Each path is a new rotation, seen through one point. The rows after it are directions, each followed by how far the rotation turns it, in degrees each step (0 if it stays put).
Each turn is a multiple of 5 degrees from 10 to 175, or 0.
Each row of a path follows its step; steps can be skipped.
path 1
step 0: [  0 -23  -6 -26   4   3  -3 -17   0   4   3  -1  11 -20 -14  16 -23   8
 -20   0  -1  -9 -34  12  12  10 -13 -44  32 -13  -2 -22  -5  20  18   4
  14  24 -31]
step 1: [ 25  28  -1 -18   0 -25  -5   2  10 -22   6  21  -2  23   2  -6 -20  26
  27 -15 -15  11 -33  13 -25  -8 -42   6 -20 -12   6   2 -17 -11 -21  -1
 -15   1   5]
step 2: [ -7 -26 -46  -5 -32  11 -14 -11   2  19  -5 -20  -6 -19  17  -9  -1  23
  -8  22 -11  -8  -5  -3 -12  20   8  -4  -2 -15  28  -6  38 -14 -29  -5
 -15  10 -10]
step 6: [ -8   6   7 -11  -4 -31 -30   0 -12   7  20   1 -33 -16 -28  12  24  19
 -11   2 -14  13 -37  -6  -1  33  -5  14  12 -26  13 -19   6  16   7   6
 -16  14 -18]
step 7: [  1  -6  -9 -25  17  -8  12  -1  17  16  28  -6  -6   3   5   3 -39  10
  46   4 -25 -24  -4  28  21 -20 -16 -11  -9 -12  -5  20  23   4 -18  -1
   3   8 -20]
step 9: [-24  15 -11   0  -1  -9  -2 -19 -21  24   6  20 -10  -5  -5  -2  39  32
   6   8  -6  -9   3 -20  14 -43 -11   1  21  11   4  14  35 -25 -15 -18
  15   0   2]
step 10: [ -9  -7  30  -2  -3   7   5  -2  11  -1 -12  12 -15 -10   7  23  -4  16
  16  33   9  15  10 -14   5  26  -9  29 -11 -20 -55  -3  20  29  10   3
   9   2 -27]
step 11: [ -5   4 -20 -18  29  16   6  12  20   6  17   8 -37 -18  -1 -22  10  -3
 -28 -38  -5   2 -19   3  19 -23 -14  -4  13   4 -16  20 -21   3  -7  -1
  -9   1 -41]
step 12: [ 18   0  22  15 -26 -31 -22 -15  14  24  24  35  -2  19  -5  17  -4  10
  -6   9 -18  14   1  27   4  15   6 -10  14 -23 -10   7   0 -19   2 -22
  -8  35 -10]
Speeds:
[-12  -7  -1  -2   2   6 -11  -5   2  -6   7   6  14   4  12   3  -3  -2
  -1  -7   1 -10   1   1  14   2  -4  -1   2  -6  -7   1   7  -3   3  -5
  -3  10  11] : 155
[  3   7  10   3   7  -8 -10  -5 -11   3  -1  -4  -2   4  16  -2  -5   7
  -3   6  -7   7  -5   2   3  -9   0   0  17   1   5   1  -2   6  11  -3
   0  -4   2] : 125
[  8   7 -12 -11   0   7   3  -5 -13   5   6  -5   0  14   5   6  11  -6
  -1  -3   8  -5  -3   1   4  -8  -5  -3  -6  -3   2  13   1   3   3   7
   3  -3  -5] : 175
path 2
step 0: [ -1 -21  27 -19 -23 -18  -8  -5  -4  47  18   9   6   7 -13   3 -14  -2
  16   7 -21  -3  20  -7   1  -2  -9   9   2 -38   6   8  10 -31  -8  14
 -20  31  -3]
step 1: [  1  -7  18   1 -16  26  37   1 -18   9  -2  17   4   2  -8  -8   2   9
   2   7  41  -7 -19 -16  -4 -16  -3 -22   7  23 -26  -9  16 -37   9  23
 -30  10   2]
step 3: [ -4  14  -3 -18  10  16 -32  32  -3 -39  12 -17  10 -13   9  24  -3 -39
  19   7 -18   8  15   3  -2 -17  23 -19 -18  22 -14   4  -2  15  -9  -9
   9 -15  -3]
step 5: [-12   1   9  11 -28 -18 -19  -9  30  20   5 -12 -23  -4  11  -5  15 -17
  -4  28  16  -2 -12   9  16  13 -32  34  27  -9   2  10 -30   0  20 -17
 -14 -11  -7]
step 7: [-37  29   1   6  -9  -6   3 -36 -31  -6 -10  17  16  46  -9  10  13  25
  17 -23   5  -5 -15  -5  -9  -9  12  -6  -4 -15 -12 -13  10   9  -8  14
  19 -14  11]
step 8: [-13  -4  -9 -28 -15   9  15   7 -12  -1 -33  -1  -7   0 -13  -3 -15 -12
  16 -21 -11 -10  34  23  16 -49  18  14 -11 -13  23  -7  11  14  -9  13
  -7  18   8]
step 9: [ 20  -5 -23 -24  12   6  15  -4   3  -3  15  -3   4 -21 -12 -35   0 -15
  26   5  11  -7 -25  -1  10  -3  42 -18 -15  17  17   9 -26 -11   6  -4
 -16  27 -20]
step 10: [ 35 -18  -3  41   4 -10   2   7  10 -28  -6   5 -19   4 -21   5  18  -2
 -18  25  -7  11   9  31  11  34  19 -11  21  15   7 -11  -4 -16  16   0
   1  -1 -19]
step 13: [-29   1 -18   8  -6 -38  28  14  -9   8 -24  -8  10   7  15  -8  -2  21
   0   0  16  12   8  -9 -22 -23 -24  22 -10   1   2  16 -39  12  21  -9
  -3  10  26]
Speeds:
[ -3   4  -1 -15   2 -20   0   6  12   4  -7   7   7  -7   3   4  -1  -1
   9  -1  -2  -7   1   8  -8  -9   8   1  -7   0   3   0   1   0   0  -8
   3   2   9] : 80
[ -3  -3   5   8 -15  -5  -2  -5   5  -2  -8 -18  -7   2   4  -1   8  10
   3   0  -9  -4  14   8   3  -4  -7  -3  -1   0   1  -2  -3   6  -3  -9
  -6   4   0] : 130
[-10   6   5  -7   7   4  -4   1  -8  10   2   3   2   4   2  -9  -5  11
  -8  13   0  -2  -3  14   0   4   2   0  -1  -7  -1  -5   0  18   3   0
 -10   0   1] : 45
[ 14   1  -7  -1   6   0 -13   9   6   7  -2  -9   4  12  -5   2  -3  -5
   1  -6   5  -4  -1   3   6  10  -1  -2   2  -5   5 -13  -4  -6   4 -10
 -10  -2  -1] : 65
[ -8   1   5   3   2   8  -1   4  13  -9  -6   6  12  -5  -5  -6   7  -1
  -6   6 -11   2  -4  -9   2   1  -6   0   2 -12   3   3   3   0   9 -15
   1  -2  -8] : 55
[ 12   1   3  -8  -7   9   9  -1   1   0  -1  -5  -2  -9  12  -2  -1   3
  -6   1  10  -9 -15   0   6 -12  -3   9   7  -2   9  -6  -1   1  -1  -6
   3   0   2] : 100
path 3
step 1: [ 18  -2  40  25 -11  26 -12  29  -2  -4   5  33  -8   8  33   8   5  14
 -22   0  19  32  19  -6 -21 -19  16   9 -16  -9  23   4   3 -37 -13 -37
  17 -27  -3]
step 3: [  4 -10  32  48  28   9 -16  10 -11   1 -28  17  -6  19  19  20 -11  -8
 -35 -25  23 -19  20  -8 -27  -2   9 -12 -35 -23   2  17  18 -13 -26  13
 -17  -5 -13]
step 4: [ 10  -4 -19  19 -15 -31 -30   3 -42 -16 -19  16  -6  19 -19   5 -34  32
   4 -17 -28  19  -8  -1  -6   1  -4  22 -27 -26  -3  20  22 -34 -15 -19
  18  12   2]
step 5: [ 20   3   9  39   5  -6 -21   7 -27   8 -56  16  35   4  -1  22   4  16
 -10   6  38   7  -3 -11 -23  -5  25  -3  31   7  26  30  18   1 -17   3
  -7   6  25]
step 6: [  1  -8  25  46 -10 -40   4 -11   8  -7 -28   8 -16  11 -14  17 -23  -9
 -10   2  -3  22  -5  32  13 -24  17   1  -3 -27  -6  13  25  -8  14 -24
  47 -20  16]
step 9: [ 31 -32  15   6  -8  -1 -24   8  14 -16  11  45  22  -2 -12  11  19  37
 -24  -8  30  17   0  23 -18  -8  -3   7  -1  -7  32   9  22 -47  11   0
  10  -4 -21]
step 11: [ 12  -7  33  31  18  12 -28 -11 -14  -2 -11  39 -18 -23  10   0   1  12
 -33 -10   0  33   1   6 -40   5  -2  13 -55   3   5  16  14 -11  -7 -24
   6 -10  -8]
step 12: [  0   7  -3  11 -32  19   6  25 -14 -11 -33  -6  11  12   9  11 -30  14
   1 -12  -2  11  -2 -16 -28  -8   6  54  -1 -15  12  59   5 -33  -5 -10
  18  16   4]
step 13: [  0  -7  38  54   9  -5 -26   3  14  -1 -32 -10 -14   2 -13  15 -17  23
 -31   0  19  10   5  22 -16   6  27 -10 -20 -17  30  25  12  -1  -8  23
 -29   6  26]
Speeds:
[  3  -8  -7  -2   5 -16  -9   0  -1   6   0   6   3  14  -6  -2   1   9
  -1  -3   0  -6   2   0  -4   6  -8  -4   6  -8   3 -13  -5  -7  -5   7
  -7  11  -7] : 70
[ -3   2   3 -11   8   2  -6   0  -1   0   6   1   3  -1  -3   4  -8   3
   0   2   6  -7   6 -17  -7 -12 -10   4 -14   6   2  -4   7  -6   1   9
   6 -10  -2] : 45
[ -2 -12   2   6   3  -5   5   7  -3 -12  -2   0   0  -4   1 -12  -2 -10
  -5   5   0 -15  -9  10  -9 -10  -1   0  -2   6   1  -6  -5  -7  -2  -8
   5   0  -8] : 135
[  5   2   2   4  -1  20   1   5   2  10  -3   7   7   2   6  11   8   1
  -5  -4   6 -10   3   4  -2  -3  -6  -3   9   6   1  -3   2   5 -16  -2
   4   0  -8] : 170
[  1   0  14  13   5   3 -11  -2   4   3  -2  -6  -1  18  12  -4  -4  -5
   4   7   8  -2   2   1   3   2  -3  -2  -5   7  -8  -5  -5   4   5   1
  -4   0  10] : 145
[ -2   0  -9   5   7  -8  -1  -5 -14   1  -2  -1   4   4  -5   3   1  -3
   4   3   6  -3  -3   2  20 -12  -1 -13   5   6  -1   6  14   0  -2   0
   4  -1   2] : 35
